In the data rows, 128 means zero.
Some points, each followed by its number:
[147, 97, 93, 102, 111, 132, 155, 137, 151, 119, 121, 164, 104, 139, 136, 137] 0
[161, 132, 129, 59, 133, 120, 118, 162, 142, 46, 122, 202, 144, 149, 145, 91] 1
[188, 96, 123, 216, 144, 139, 153, 104, 56, 201, 92, 110, 71, 89, 76, 149] 2
[184, 87, 56, 204, 97, 118, 189, 85, 66, 170, 187, 134, 144, 81, 63, 156] 3
[118, 178, 108, 133, 151, 118, 53, 143, 128, 136, 143, 116, 157, 177, 153, 137] 4
[203, 100, 97, 218, 109, 147, 146, 100, 61, 174, 147, 89, 94, 95, 100, 138] 5
[160, 113, 114, 122, 128, 119, 186, 117, 94, 137, 165, 156, 136, 141, 108, 156] 6
[144, 104, 167, 79, 121, 106, 119, 144, 109, 116, 142, 152, 134, 120, 134, 103] 7
[86, 159, 120, 206, 135, 177, 124, 72, 88, 246, 86, 97, 88, 151, 134, 182] 8
[183, 148, 125, 175, 144, 150, 162, 84, 73, 154, 163, 97, 139, 131, 112, 120] 9
[127, 95, 143, 111, 126, 134, 83, 155, 166, 156, 136, 140, 158, 160, 138, 132] 10
[201, 154, 126, 208, 100, 153, 155, 89, 73, 175, 162, 103, 124, 89, 86, 112] 11
[137, 101, 137, 65, 155, 46, 87, 132, 147, 49, 147, 211, 137, 161, 167, 112] 12
[89, 140, 177, 109, 138, 136, 89, 151, 216, 158, 86, 114, 105, 166, 163, 126] 13
[66, 135, 153, 105, 138, 156, 158, 168, 161, 130, 94, 130, 129, 89, 166, 95] 14
[88, 119, 164, 85, 169, 103, 104, 196, 144, 110, 106, 130, 142, 170, 163, 113] 15
[151, 101, 89, 115, 132, 128, 104, 125, 129, 132, 130, 112, 100, 160, 130, 146] 16
[117, 141, 122, 197, 92, 140, 112, 89, 96, 156, 128, 85, 84, 130, 140, 151] 17
[105, 156, 142, 180, 152, 151, 172, 138, 129, 175, 141, 77, 116, 122, 124, 143] 18
[167, 114, 95, 229, 105, 157, 168, 72, 61, 165, 146, 98, 77, 125, 82, 159] 19
[80, 178, 114, 171, 151, 153, 114, 96, 173, 209, 92, 90, 133, 188, 160, 146] 20
[146, 140, 88, 158, 123, 132, 159, 75, 74, 143, 158, 142, 122, 161, 110, 178] 21
[131, 147, 142, 171, 134, 140, 145, 126, 74, 162, 141, 102, 130, 84, 89, 134] 22
[148, 110, 107, 176, 150, 117, 122, 161, 178, 166, 111, 97, 122, 117, 112, 129] 23
[140, 125, 156, 148, 123, 65, 138, 105, 130, 113, 170, 118, 125, 128, 126, 115] 24
[83, 110, 145, 95, 131, 165, 118, 132, 160, 148, 135, 96, 88, 153, 119, 142] 25
[83, 127, 164, 83, 159, 101, 126, 114, 180, 123, 97, 145, 145, 188, 142, 51] 26
[72, 137, 154, 109, 134, 129, 98, 166, 203, 118, 126, 172, 165, 159, 164, 111] 27
[131, 146, 120, 187, 80, 171, 131, 160, 97, 166, 105, 103, 104, 90, 123, 121] 28
[158, 77, 90, 101, 124, 73, 162, 84, 81, 33, 173, 164, 145, 102, 110, 131] 29
[146, 137, 129, 112, 149, 104, 153, 117, 89, 72, 147, 189, 149, 117, 87, 135] 30
[150, 120, 147, 27, 147, 105, 95, 169, 132, 51, 172, 166, 124, 152, 110, 89] 31
[101, 161, 181, 153, 104, 152, 116, 149, 157, 193, 67, 95, 86, 133, 137, 121] 32
[146, 122, 106, 90, 106, 133, 164, 154, 118, 92, 145, 141, 164, 135, 119, 94] 33
[173, 154, 108, 71, 163, 81, 142, 126, 122, 48, 147, 215, 171, 135, 87, 78] 34
[121, 142, 123, 148, 159, 119, 89, 122, 179, 161, 91, 96, 118, 115, 113, 137] 35
[115, 138, 83, 186, 131, 157, 149, 112, 88, 163, 88, 119, 81, 117, 90, 173] 36
[51, 82, 123, 126, 89, 163, 101, 138, 195, 154, 77, 103, 112, 146, 126, 130] 37
[118, 130, 135, 137, 113, 179, 95, 123, 159, 161, 161, 117, 128, 117, 128, 119] 38
[165, 124, 136, 124, 99, 94, 144, 118, 112, 88, 178, 156, 104, 130, 111, 162] 39
[140, 116, 106, 84, 128, 117, 143, 122, 112, 83, 149, 134, 172, 59, 130, 166] 40
[164, 148, 115, 69, 156, 99, 119, 138, 134, 68, 168, 194, 188, 82, 135, 114] 41
[133, 112, 153, 65, 165, 53, 136, 167, 200, 83, 134, 144, 145, 112, 194, 79] 42
[102, 134, 155, 113, 124, 163, 75, 134, 163, 132, 148, 110, 89, 117, 146, 143] 43
[145, 141, 155, 70, 120, 71, 79, 194, 169, 55, 170, 189, 216, 153, 133, 52] 44
[153, 131, 118, 100, 138, 129, 137, 146, 77, 122, 138, 121, 170, 155, 170, 121] 45
[98, 162, 178, 90, 115, 115, 92, 147, 207, 133, 60, 102, 71, 142, 209, 115] 46
[90, 164, 116, 116, 143, 138, 141, 143, 156, 147, 116, 115, 88, 161, 185, 117] 47
[131, 146, 138, 85, 114, 83, 127, 113, 142, 140, 165, 77, 138, 115, 139, 100] 48
[169, 128, 124, 156, 81, 104, 169, 132, 103, 89, 159, 154, 115, 125, 108, 135] 49
[52, 114, 164, 128, 168, 172, 89, 152, 158, 201, 109, 121, 107, 162, 124, 149] 50
[130, 158, 112, 146, 117, 132, 190, 86, 96, 161, 146, 150, 114, 96, 100, 138] 51
[108, 147, 129, 162, 139, 108, 100, 109, 137, 146, 92, 84, 80, 117, 160, 168] 52
[194, 129, 108, 75, 122, 88, 140, 146, 140, 75, 158, 161, 136, 97, 114, 125] 53
[186, 112, 108, 87, 162, 88, 101, 129, 163, 27, 130, 152, 182, 139, 109, 110] 54
[66, 144, 181, 130, 120, 145, 142, 147, 196, 196, 141, 87, 80, 160, 140, 135] 55
[148, 155, 108, 100, 157, 152, 150, 122, 83, 125, 112, 135, 140, 100, 136, 106] 56
[69, 165, 175, 129, 132, 149, 96, 181, 186, 144, 96, 69, 106, 154, 146, 159] 57
[135, 109, 110, 165, 116, 139, 170, 121, 108, 137, 108, 92, 94, 141, 137, 169] 58
[225, 104, 61, 166, 110, 144, 196, 136, 58, 154, 152, 117, 101, 78, 84, 174] 59
[58, 151, 149, 106, 144, 153, 79, 172, 222, 121, 59, 135, 115, 146, 164, 117] 60
[184, 105, 85, 112, 115, 107, 133, 89, 84, 70, 176, 171, 127, 113, 86, 128] 61
[190, 108, 79, 133, 104, 136, 176, 84, 95, 134, 150, 171, 127, 119, 151, 175] 62
[156, 137, 158, 101, 173, 157, 129, 88, 84, 102, 150, 169, 141, 140, 151, 168] 63
[98, 116, 165, 0, 117, 94, 102, 186, 202, 56, 132, 201, 176, 182, 181, 93] 64
[164, 109, 78, 192, 156, 134, 163, 102, 115, 165, 152, 81, 74, 120, 72, 157] 65
[167, 140, 121, 119, 126, 125, 129, 105, 62, 139, 160, 133, 108, 112, 111, 164] 66
[63, 137, 140, 107, 146, 140, 59, 187, 180, 128, 99, 126, 134, 157, 153, 85] 67
[93, 88, 146, 92, 166, 135, 95, 146, 146, 147, 81, 104, 125, 130, 126, 88] 68
[154, 149, 102, 117, 159, 127, 151, 151, 101, 146, 122, 121, 118, 104, 144, 121] 69
[160, 118, 149, 91, 121, 139, 133, 124, 131, 23, 137, 178, 156, 122, 145, 67] 70
[134, 117, 89, 160, 105, 112, 126, 117, 116, 182, 105, 108, 119, 108, 95, 146] 71
[52, 100, 175, 112, 145, 118, 104, 148, 182, 124, 120, 90, 118, 157, 111, 188] 72
[122, 158, 137, 96, 145, 154, 87, 130, 117, 127, 119, 145, 123, 164, 129, 102] 73
[101, 147, 128, 172, 90, 171, 141, 82, 105, 155, 132, 97, 87, 104, 114, 140] 74
[200, 150, 103, 77, 151, 108, 105, 99, 112, 71, 146, 178, 158, 74, 130, 96] 75
[99, 182, 171, 84, 90, 160, 100, 149, 135, 151, 85, 126, 97, 153, 166, 134] 76
[84, 141, 158, 114, 138, 168, 87, 173, 209, 165, 73, 56, 163, 135, 154, 103] 77
[104, 138, 145, 123, 123, 127, 132, 181, 181, 141, 102, 128, 136, 141, 136, 161] 78
[140, 118, 129, 215, 67, 153, 175, 74, 83, 193, 159, 106, 85, 55, 107, 172] 79
[54, 146, 181, 91, 134, 116, 87, 156, 175, 139, 63, 106, 84, 143, 160, 151] 80
[50, 123, 173, 176, 141, 116, 106, 198, 206, 189, 70, 122, 142, 133, 176, 94] 81
[131, 127, 120, 57, 144, 85, 128, 138, 135, 33, 147, 172, 148, 123, 157, 125] 82
[159, 65, 93, 132, 120, 120, 138, 107, 123, 102, 184, 144, 143, 133, 104, 144] 83
[157, 93, 66, 128, 158, 49, 116, 108, 111, 107, 155, 144, 155, 135, 144, 110] 84
[118, 182, 123, 167, 99, 138, 134, 164, 137, 198, 99, 99, 119, 140, 127, 163] 85
[128, 113, 91, 173, 119, 158, 164, 92, 113, 160, 112, 85, 127, 125, 134, 160] 86
[115, 118, 140, 143, 135, 143, 151, 95, 139, 133, 126, 114, 106, 93, 150, 153] 87
New points follow, each followed by the numbers of its five nearest points above, looking only along the 2 directions in which the numbered points spread most, nearest first.
[217, 79, 136, 110, 96, 74, 181, 75, 56, 122, 179, 130, 141, 117, 61, 117] 61 62 49 29 83
[119, 157, 118, 130, 136, 104, 92, 116, 129, 93, 136, 186, 158, 157, 172, 115] 7 33 48 45 73
[114, 126, 129, 103, 117, 145, 147, 155, 124, 111, 130, 119, 140, 129, 140, 154] 48 16 0 73 4
[192, 109, 102, 194, 123, 145, 137, 119, 44, 75, 122, 167, 116, 104, 98, 128] 62 66 6 49 21
[190, 141, 117, 152, 138, 120, 120, 111, 55, 113, 163, 73, 137, 161, 120, 140] 66 6 21 51 62
[114, 118, 159, 64, 130, 124, 108, 181, 177, 79, 139, 139, 159, 169, 140, 87] 42 26 15 27 1
[80, 119, 161, 51, 125, 100, 117, 170, 197, 67, 145, 132, 173, 114, 151, 104] 42 26 15 27 1
[137, 140, 129, 191, 128, 178, 117, 102, 123, 166, 112, 102, 138, 157, 140, 135] 18 28 85 52 17
[113, 182, 168, 168, 89, 199, 125, 151, 131, 196, 96, 119, 77, 119, 130, 108] 85 20 52 32 18
[191, 115, 47, 142, 113, 83, 169, 82, 70, 91, 187, 156, 180, 115, 65, 141] 61 29 62 49 83
[90, 95, 180, 77, 142, 82, 88, 162, 165, 122, 127, 166, 216, 155, 142, 58] 42 26 15 27 1
[75, 169, 125, 138, 161, 171, 123, 101, 149, 188, 107, 150, 114, 151, 140, 134] 35 52 25 38 47
[99, 130, 124, 56, 98, 69, 94, 128, 170, 88, 133, 176, 172, 122, 136, 118] 42 1 31 82 12
[132, 128, 132, 146, 113, 102, 152, 103, 152, 138, 93, 141, 119, 132, 127, 108] 16 69 87 38 48
[165, 102, 97, 136, 142, 124, 191, 84, 79, 54, 168, 137, 158, 142, 70, 140] 61 83 62 49 29
[153, 142, 127, 50, 172, 85, 118, 124, 138, 67, 168, 168, 147, 126, 150, 76] 82 1 54 70 31
[177, 126, 103, 165, 115, 139, 167, 141, 95, 129, 160, 107, 83, 143, 115, 116] 51 21 66 9 22
[123, 107, 113, 42, 151, 120, 100, 162, 179, 52, 157, 125, 182, 153, 184, 116] 42 1 12 31 44
[114, 126, 120, 123, 130, 119, 201, 137, 131, 140, 133, 117, 150, 119, 133, 113] 16 69 24 56 0
[130, 133, 145, 163, 78, 131, 190, 130, 64, 173, 138, 131, 88, 129, 126, 139] 22 71 86 58 51
[155, 156, 129, 152, 116, 102, 134, 137, 118, 99, 114, 101, 124, 111, 102, 131] 69 56 16 24 0
[90, 120, 132, 169, 141, 141, 163, 80, 106, 212, 103, 25, 116, 106, 114, 181] 8 17 74 36 18
[117, 115, 130, 165, 128, 182, 115, 112, 121, 182, 110, 90, 114, 153, 125, 169] 18 85 28 52 17
[136, 141, 143, 148, 125, 140, 90, 127, 132, 167, 90, 143, 100, 107, 161, 101] 38 35 23 25 43
[159, 146, 129, 97, 142, 109, 88, 97, 135, 58, 124, 186, 145, 82, 138, 147] 33 53 7 70 84
[133, 135, 82, 169, 132, 143, 134, 126, 105, 186, 121, 107, 93, 81, 116, 147] 86 74 36 71 17
[116, 139, 141, 48, 149, 145, 127, 185, 140, 96, 78, 178, 188, 191, 131, 92] 42 26 15 27 1
[181, 151, 97, 189, 143, 161, 185, 91, 77, 144, 162, 100, 152, 78, 83, 196] 11 5 59 9 3
[119, 110, 162, 195, 94, 213, 154, 87, 149, 238, 59, 40, 80, 141, 130, 146] 8 20 85 18 17
[120, 97, 151, 3, 161, 105, 102, 196, 117, 0, 127, 246, 193, 108, 167, 86] 44 12 31 64 1
[154, 125, 182, 87, 125, 67, 103, 134, 136, 108, 126, 132, 125, 141, 175, 70] 7 73 42 10 26
[134, 143, 113, 165, 122, 141, 164, 126, 98, 128, 136, 125, 163, 137, 95, 109] 69 66 56 51 6
[137, 95, 150, 135, 127, 113, 96, 110, 118, 109, 110, 121, 119, 120, 124, 149] 16 69 48 0 24
[194, 80, 80, 174, 140, 119, 168, 136, 42, 154, 173, 184, 140, 93, 81, 125] 62 59 3 21 66
[25, 151, 142, 42, 141, 90, 60, 182, 224, 11, 108, 147, 152, 167, 191, 96] 64 42 27 26 15
[125, 115, 137, 213, 126, 195, 169, 73, 117, 209, 113, 107, 57, 130, 155, 170] 8 36 17 74 28
[209, 92, 97, 139, 93, 104, 169, 117, 53, 79, 154, 158, 118, 107, 124, 110] 61 62 83 29 49
[128, 109, 122, 114, 133, 119, 103, 145, 136, 115, 102, 151, 139, 114, 112, 88] 48 73 7 0 45
